128 stands for zero in the data rows.
Here is a table of points, one per row:
{120, 126, 105,  99,  96, 131, 138, 163, 175, 167, 131, 103,  78,  90, 100, 148, 115, 101, 160, 111, 111, 113, 131, 122, 101, 108, 126, 131, 119, 104, 125, 113}
{122, 123, 114, 108, 125, 111, 117, 162, 133, 157, 147, 151, 117,  75, 105,  97, 119, 157, 102, 129, 107, 131, 134,  85, 124, 114, 139, 100, 120, 105, 127, 124}
{104, 111, 124, 131, 119, 142, 152, 145, 207, 181, 161, 150, 134, 113, 117, 114, 111, 141,  98, 117, 116, 121, 131, 127, 108, 140, 113, 128, 103, 137, 113, 141}
{ 93,  92, 117, 155, 140, 207, 160, 140,  93,  97, 108, 108,  87, 124, 117, 112, 138, 114, 122, 108, 114, 122, 130, 107, 115, 118, 129, 122, 113,  92, 109, 133}
{ 95, 130, 121, 149, 116,  98,  91, 144, 120, 105, 113, 110, 118, 131, 102, 125, 123, 102, 133, 118, 109, 131,  87, 122, 116,  99, 109, 138, 141, 178, 228, 231}
{108, 139, 138,  89,  93, 137, 152,  75, 109, 116, 101, 111, 129, 119, 116, 114, 114, 131, 115, 102, 134, 111, 117, 104, 127,  82, 118, 148, 138, 169, 158, 157}
{122, 137, 137,  90, 118, 133, 126, 130, 124, 135, 163, 141, 152, 192, 149, 152, 159, 184, 161, 155, 118, 150, 125, 122, 127, 122, 140, 118, 120, 107, 151, 121}
{103, 125, 129, 108, 121, 123,  95, 111,  94, 128, 117, 141, 133, 136, 152, 152, 140, 105,  99,  90, 116, 147, 104, 122,  95, 122, 129, 107, 125, 121, 102, 118}
{117, 113, 133, 145, 159, 142, 182, 158, 173, 163, 172, 136, 145, 141, 169, 112,  87, 129, 117, 121, 113, 134, 119, 112, 126, 142, 119, 128, 129, 115, 142, 119}
{151,  93, 116, 126, 103, 115, 118, 112, 104, 132,  81, 141,  98, 110, 114, 133, 112, 117,  91, 155, 101, 122, 122, 106,  93, 121, 155, 113, 106, 147, 177, 153}
{102,  98, 135, 140, 129, 110,  89, 112, 105, 114, 103,  90, 127,  89, 142, 148, 141, 174, 153, 136, 112, 100,  93, 120, 112, 128,  99, 133,  99, 124, 110, 103}
{113, 124, 135, 102, 133, 100, 121,  98, 126, 100, 126,  91, 133, 113, 105, 102, 147, 117, 119, 129, 104,  89, 141, 116,  78, 153, 125,  99, 180, 129, 145, 175}
{153, 112, 108, 109, 143, 129,  98, 131, 115, 132, 127, 112, 111, 119, 136, 110, 130, 125, 113,  94, 151, 129, 155, 157, 168, 181, 188, 179, 174, 174, 179, 180}
{106, 115, 158,  95, 131, 117, 108, 122, 104,  79, 165, 106, 116, 118, 104, 111, 101,  99, 157, 138, 138, 168, 152, 139, 131, 152, 169, 148,  96, 131, 105, 128}
{123, 149, 117, 161, 181, 165, 119, 135, 169, 103, 134, 140, 122, 111, 116, 116, 107, 129, 131, 145,  98, 103, 130, 125, 149,  97, 123, 106, 124, 130, 121, 120}
{111, 146, 124, 115, 128, 135, 109, 126, 139, 138, 109, 174, 145, 145, 140, 169, 177, 191, 168, 157, 175, 150, 149, 144, 137, 138, 133, 136, 115, 121, 113, 144}
{113, 125, 115, 120, 130, 143, 157, 181,  98, 107, 115, 134, 140,  85, 117, 105, 118, 136, 117, 114, 138, 122,  90, 128, 136, 111, 130,  80, 114, 137, 108, 124}
{112, 122, 116, 131, 130, 111, 115, 124, 104, 104, 108, 107, 125, 175, 172, 193, 216, 160, 132, 147, 119,  99, 124, 100, 118, 115, 119, 131, 128, 121, 104, 117}
{133, 102, 114, 141, 135,  89, 154, 128, 123, 118, 155, 144, 143, 137, 133, 134, 145, 137, 119, 123, 126, 113, 113, 125, 128,  87, 146, 133, 111, 105,  98, 156}
{124, 112, 117, 110, 137, 110, 122,  82, 132, 120, 107, 101, 110, 120, 127, 118, 160, 138, 144, 160, 150, 135, 129, 129, 120,  98, 122, 130,  95, 126, 127,  99}
{106, 114, 163, 122, 111, 107, 117, 131, 130, 106, 109, 135, 111, 104, 112, 111, 124, 142, 109, 133, 169, 157, 170, 207, 161, 154, 141, 160, 169, 125, 137, 118}
{120, 131, 103, 110, 111, 132, 110, 143, 151, 167, 166, 181, 143, 141, 130, 105, 111,  96, 139, 104, 122, 112, 124, 119, 136,  99, 133, 123, 128, 115, 112, 129}
{151, 102, 134, 120, 125, 109, 141, 128, 122, 151, 145, 150, 143, 163, 161, 167, 166, 174, 176, 153, 152, 168, 149, 150, 135, 119, 110, 147, 118, 129, 148, 123}
{207, 174, 186, 190, 159, 187, 152, 139, 139, 130, 172, 116, 114, 108, 148, 115, 144, 115, 124, 118, 118, 134, 121, 138, 104, 131, 131, 122, 113, 135, 126, 138}
{132, 118, 111, 127, 101, 121, 117, 142,  97, 140, 131, 135, 165, 145, 149, 157, 124, 151, 147, 135, 123,  90, 148, 145,  78, 120, 133, 126, 107, 131, 123, 105}
{126, 130, 116, 123, 122, 124, 111, 119, 146, 114, 124, 135, 116, 157, 131, 169, 149, 170, 161, 185, 157, 186, 146, 130, 148, 139, 121, 127, 126, 149,  92, 145}
{129, 110, 116, 137,  98, 100,  95,  90, 103, 163, 163, 170, 165, 136, 101, 102, 113, 102, 104, 123, 130, 137,  90, 113, 121, 128,  98, 138, 114, 106, 108, 128}
{117, 149, 114, 118, 122, 120, 121, 145,  98, 124, 109, 115, 137, 110, 125, 116, 116,  94, 119, 165, 118, 129, 175, 139, 171, 176, 169, 221, 154, 166, 148, 123}
{121, 117, 121, 127, 117,  96, 142, 100, 111, 118, 112, 119, 108, 107, 123, 135, 130, 105, 100,  95,  80, 129, 150, 196, 216, 176, 136, 123,  94,  83, 117, 126}
{233, 214, 177, 141, 135, 119, 119, 112, 102,  99, 105, 106, 124, 101, 113, 147,  92, 119, 126, 134, 138, 102, 108, 114, 124, 121, 118, 125, 114,  94, 112, 140}
{114, 135,  94, 105, 110, 126, 159, 177, 151, 143, 139,  86,  83, 126, 116, 106, 122, 119, 109, 148, 122, 126,  93, 134, 104, 113, 106, 125, 145, 114, 111, 101}
{122,  99, 147, 118, 105, 117, 138, 152, 150, 161, 177, 160, 152, 159, 103, 148, 143,  94, 110, 122, 118,  91, 139, 111, 146, 121, 120, 100, 121, 164, 109, 117}
{ 98, 127, 122, 120, 143, 119, 124,  97, 110, 135,  97, 108, 130,  98, 118, 134, 113,  97, 146, 163, 148, 190, 147, 156, 145, 155, 154, 106, 143, 121, 128, 116}
{132, 126, 117, 151,  96, 131, 130, 125, 122, 129, 140, 109, 118, 108, 151, 114, 150, 148, 168, 192, 189, 163, 180, 156, 191, 160, 171, 144, 164, 157, 142, 148}
{127, 129,  92, 102, 126, 132, 129,  95, 101,  96, 122, 126,  98, 107, 123, 111, 106, 125, 127, 126, 112, 115, 114, 108, 105, 149,  64, 132, 126, 138, 142, 175}
{126, 122, 122, 115, 127, 131, 116, 118, 131, 113, 142, 145, 130, 124, 151, 177, 180, 165, 177, 166, 210, 143, 139, 136, 129, 135, 118, 112, 133, 107, 155, 110}
{131, 107, 108,  91, 120, 128, 146, 157, 174, 133,  98,  81, 124, 106, 117, 110, 131, 118, 119,  89, 138, 132, 116,  87, 138, 124, 112, 126,  89, 128, 121, 114}
{129, 118, 102, 126, 123, 123, 105, 117, 102, 107, 116,  90, 140, 126,  93,  95,  98, 123, 113, 123, 155, 169, 206, 171, 114,  81,  85, 114, 116, 100, 120, 112}
{131, 143, 103, 101, 116,  97, 100, 120, 136, 114, 144, 184, 167, 165, 190, 132, 134,  98,  88, 109, 116, 121, 122, 119, 106, 126, 116, 129, 126, 125, 113, 113}
{147, 156, 126, 159, 173, 160, 191, 147, 169, 133, 140, 135, 158, 136, 101, 117, 146, 112, 112, 126, 130, 126, 112, 135, 108, 129, 133, 124, 119, 130, 144, 113}
{131, 106, 131, 100, 123, 146, 103, 131, 146, 124, 139, 144, 146, 134, 127, 118, 130,  95, 130, 140, 101, 123,  95, 144, 129, 106,  92, 130, 143, 110, 119, 109}
{140, 151, 188, 168, 171, 164, 178, 174, 155, 136, 126, 175, 121, 138, 131, 106, 125, 118, 125, 125, 133, 106, 145, 113, 112, 140, 111, 140, 126, 124, 129, 133}
{136, 131, 104, 139, 114, 112, 153, 135, 135, 146, 122, 155, 175, 171, 173, 139, 163, 156, 202, 146, 122, 153, 133, 146, 129, 145, 125, 104, 131, 136, 120, 142}
{128, 114, 141, 162, 147, 132, 137, 130, 120, 105, 110, 133, 104, 131,  99, 127, 102, 107, 141, 114, 135, 115, 126,  97, 116, 128, 113, 105, 131, 119, 142,  82}
{126, 110, 131, 131,  83, 122, 108, 115, 145, 106, 129, 129, 181, 154, 199, 154, 129, 128, 123, 121, 107, 109, 131, 102, 130, 106, 130, 114, 132, 106, 130, 126}
{134,  94, 142,  91, 130, 131, 103,  99,  95, 143, 106, 113, 102, 139, 114,  95, 117, 125, 125, 128, 118,  80, 108, 126, 144, 135, 135, 127, 156, 144, 133, 121}
{115, 176, 154, 157, 176, 169, 159, 151, 151, 177, 134, 151, 135, 152, 135, 132, 117, 123, 123, 131, 127, 102, 111, 160, 117, 121, 142, 127, 111, 135, 128, 126}
{111, 142, 120, 131, 152, 146, 148, 143, 125, 169, 188, 149, 167, 158, 159, 181, 123, 149, 122, 106, 140, 127, 125, 120, 130, 137, 116, 110, 137, 122, 142, 122}
{144, 128, 173, 170, 178, 184, 158, 159, 154, 175, 142, 122, 172, 137, 123, 149, 120, 119, 105, 130, 139, 126, 115, 107, 139, 118, 123, 145, 144, 112, 126, 140}
{118, 126, 104, 137, 112, 120, 106, 101, 131, 106, 102, 124, 119, 139,  94, 104, 110, 138, 133,  96, 118, 106,  91, 127, 144, 189, 189, 163, 143,  89, 115,  93}
{114, 116, 112, 126, 126, 103, 115, 105, 107, 125,  99, 106,  89, 137, 136, 107,  80, 104, 112, 125, 169, 144, 155, 136, 134, 125, 113,  80,  99, 127,  97, 128}
{162, 217, 175, 175,  97,  98,  99,  95, 105, 103, 120, 101, 104, 126, 115, 100, 128, 125, 113, 116, 124, 118, 122,  99, 133, 119, 114, 104, 103, 124, 129, 100}
{197, 176, 197, 170, 185, 151, 139, 154, 132, 147,  92, 121, 110, 123, 117, 123, 133, 130, 132, 103,  93, 154, 128, 123, 127, 108, 111, 123, 144, 137, 104, 122}
{144, 124, 107, 120, 105, 136, 125, 116, 133,  98, 113, 116, 126, 134,  91, 148, 104, 140,  96, 104, 105, 144, 136, 164, 154, 175, 180, 161, 173, 178, 132, 123}
{115, 118, 113, 136, 133,  97, 124,  97, 115, 110, 126, 127, 102,  96, 136, 126, 108, 130, 135,  98, 115, 121,  93, 100, 113, 104, 147, 176, 200, 185, 143, 123}
Along one direction, these points spread out more than along any other. Take the direction at right angles to it along which they spread out most. Go by this last direction. Where along it does each point below lie, from 0 to 99? The average is 50, and the first point in the table lies past the average. One standard deviation of the points above along it is 16.
{132, 126, 117, 151,  96, 131, 130, 125, 122, 129, 140, 109, 118, 108, 151, 114, 150, 148, 168, 192, 189, 163, 180, 156, 191, 160, 171, 144, 164, 157, 142, 148} ~ 26
{233, 214, 177, 141, 135, 119, 119, 112, 102,  99, 105, 106, 124, 101, 113, 147,  92, 119, 126, 134, 138, 102, 108, 114, 124, 121, 118, 125, 114,  94, 112, 140} ~ 69
{113, 124, 135, 102, 133, 100, 121,  98, 126, 100, 126,  91, 133, 113, 105, 102, 147, 117, 119, 129, 104,  89, 141, 116,  78, 153, 125,  99, 180, 129, 145, 175} ~ 65
{126, 122, 122, 115, 127, 131, 116, 118, 131, 113, 142, 145, 130, 124, 151, 177, 180, 165, 177, 166, 210, 143, 139, 136, 129, 135, 118, 112, 133, 107, 155, 110} ~ 14
{121, 117, 121, 127, 117,  96, 142, 100, 111, 118, 112, 119, 108, 107, 123, 135, 130, 105, 100,  95,  80, 129, 150, 196, 216, 176, 136, 123,  94,  83, 117, 126} ~ 58
{129, 118, 102, 126, 123, 123, 105, 117, 102, 107, 116,  90, 140, 126,  93,  95,  98, 123, 113, 123, 155, 169, 206, 171, 114,  81,  85, 114, 116, 100, 120, 112} ~ 56
{120, 126, 105,  99,  96, 131, 138, 163, 175, 167, 131, 103,  78,  90, 100, 148, 115, 101, 160, 111, 111, 113, 131, 122, 101, 108, 126, 131, 119, 104, 125, 113} ~ 61
{133, 102, 114, 141, 135,  89, 154, 128, 123, 118, 155, 144, 143, 137, 133, 134, 145, 137, 119, 123, 126, 113, 113, 125, 128,  87, 146, 133, 111, 105,  98, 156} ~ 44
{120, 131, 103, 110, 111, 132, 110, 143, 151, 167, 166, 181, 143, 141, 130, 105, 111,  96, 139, 104, 122, 112, 124, 119, 136,  99, 133, 123, 128, 115, 112, 129} ~ 49
{126, 110, 131, 131,  83, 122, 108, 115, 145, 106, 129, 129, 181, 154, 199, 154, 129, 128, 123, 121, 107, 109, 131, 102, 130, 106, 130, 114, 132, 106, 130, 126} ~ 36
{115, 176, 154, 157, 176, 169, 159, 151, 151, 177, 134, 151, 135, 152, 135, 132, 117, 123, 123, 131, 127, 102, 111, 160, 117, 121, 142, 127, 111, 135, 128, 126} ~ 49
{151, 102, 134, 120, 125, 109, 141, 128, 122, 151, 145, 150, 143, 163, 161, 167, 166, 174, 176, 153, 152, 168, 149, 150, 135, 119, 110, 147, 118, 129, 148, 123} ~ 12
{151,  93, 116, 126, 103, 115, 118, 112, 104, 132,  81, 141,  98, 110, 114, 133, 112, 117,  91, 155, 101, 122, 122, 106,  93, 121, 155, 113, 106, 147, 177, 153} ~ 66
{122, 137, 137,  90, 118, 133, 126, 130, 124, 135, 163, 141, 152, 192, 149, 152, 159, 184, 161, 155, 118, 150, 125, 122, 127, 122, 140, 118, 120, 107, 151, 121} ~ 18
